In the rows, 128 means zero.
Where one turn sends some rows of the set: a few examples, then the rows asked
debal: [102 140 144 126 147 113 150 158 150 122 128 131 115 158 110 125  88 118
 118 110 142 136]
tuda: [154 150 138 137 121 125 123 166 132 123 118 116 119 124 102 131 124 121
 116  91 120 117]
devi: [103 122 120 152 145  93 144 130 130 130 141 130 109 148 104 159 126 120
 131 101 149 118]
Gos: [110 161 120 104 153 102 144 116 133 136 145 129 121 132  93 161 138 138
 130 111 130 138]
pize: [146 146 125 151 143 133 115 153 151 116 111 103 121 125 107 149 121 122
 131 111 122 125]
tave: [123 160 156 129 128 115 138 150 145 109 121 164 132 116 110 137 142  97
 110 113 133 119]
pilet: [147 151 126 146 148 109 160 151 135 127 121 117 110 114 119 134 133 144
 107  93 145  94]
ren: [108 113 119 129 139 134 164 134 135 133 149 140 102 149 109 149 111 151
 132 126 131 131]
Zuzos: [134 156 135 142 126 135 120 163 136 123 124 161 147 117 102 123 134 104
 121 109 146 122]
Zogil: [139 133 125 136 113 144 152 149 138  99 126 140 134 117  97 115 158 120
 146 110 136  95]
Bukoz: [136 146 106 129 129 115 157 138 148 125 125 144 108 127 116 144 122 142
  95  94 142  90]
rer: [103 137 137 135 146 135 165 125 140 126 128 102 111 125 123 138 115 133
 112 134 152 124]
Tuva: [142 167 143 121 112 112 138 161 139 113 108 148 133 123 113 126 141  98
 140 104 142 120]
Tek: [145 153 128 147 131 127 139 138 164 150 118 166 127 129  79 145 138 139
 150 109 142 139]
dat: [157 137 148 120 120 127 156 147 173 125 122 117 130 111  97 114 130 143
 140 102 133 119]
bomo: [131 121 112 126 139 123 156 142 133 127 135 133  99 165 115 127 115 159
 155 126 139 117]
zafat: [110 130 114 140 148 123 183 137 138 120 128 129  97 150 120 145 120 140
 155 132 151 124]
Duki: [167 150 133 146 126 110 133 153 147 121 106 109 110 119 105 139 128 116
 135 119 141 112]
Mino: [109 145 148 144 140 109 156 150 154 123 122 120 103 147 101 132  90 115
 121 107 148 142]
gukog: [144 119 147 118 118 130 147 140 178 117 124 115 119 113 100 127 131 143
 130 104 127 110]
budol: [139 133 153 146 147 108 162 155 168 127 121 146 122 125 126 114 114 134
 121 117 163 112]
badu: [130 128 138 136 157 117 161 154 177 133 129 143 131 115 117 124 110 140
 116 116 163 113]
muner: [132 173 109 119 122 159 147 146 133 110 119 153 117 139  82 126 136 131
 142 125 123 126]
vuv: [111 155 123 122 140 114 187 133 137 119 150 153 117 130  67 120 133 129
 142 117 156 127]
Pobo: [108 155 126 110 153 128 167 143 132 110 136  97 128 118 126 125 117 127
 124 121 148 124]
vidig: [141 174 124 125 114 150 148 140 136 112 110 162 102 139  98 130 139 134
 140 131 126 128]
guvik: [109 131 108 153 150 100 145 144 122 131 143 129 120 157  92 147 118 119
 141  98 149 122]
fupe: [116 159 139 119 149 119 179 138 140 120 116 105 100 135 132 130 119 146
 120 111 141 120]
tiv: [140 150 134 136 128 108 160 126 153 127 115 122  97 122 109 137 123 134
  94 119 152  96]
Veze: [105 135 122 111 132 112 178 121 149 109 148 147 107 145  79 143 129 126
 153 127 135 132]
vafun: [117 163 124 105 140  92 147 115 122 134 144 134 125 143  92 146 147 134
 134  97 129 128]
Tizoz: [134 138 128 147 115 148 156 147 143  93 123 135 119 104  92 128 151 111
 139 121 140 105]
venar: [113 131 130 125 150 118 133 117 157 112 145 150 142 136  83 131 150 127
 162 135 142 127]
Mobup: [112 145 133 119 157 124 126 137 147 108 139 149 140 153  91 117 148 142
 162 106 121 129]
Sul: [132 155 132 120 127 134 116 131 165 135 126 170 142 139  82 126 133 133
 139 116 137 136]
gobo: [110 132 161 126 138 118 131 127 141 114 131 134 132 149  99 116 155 126
 167 124 133 130]
fide: [136 168 116 133 133 128 136 150 155 131 114 168 142 136  91 125 144 133
 159  91 147 128]
fubu: [102 137 120 121 159 122 169 138 135 111 167 155 128 131  78 135 132 135
 139 116 130 131]
rodi: [134 173 123 128 159 124 136 126 122 127 125 145 132 131 118 136 159 141
 154 138 142 130]
ponev: [121 162 113 119 162 131 131 131 122 122 131 158 128 141 118 141 151 142
 144 143 136 122]

rer -> ren
venar -> Sul
Now find these:
Pobo -> bomo
debal -> guvik
dat -> budol

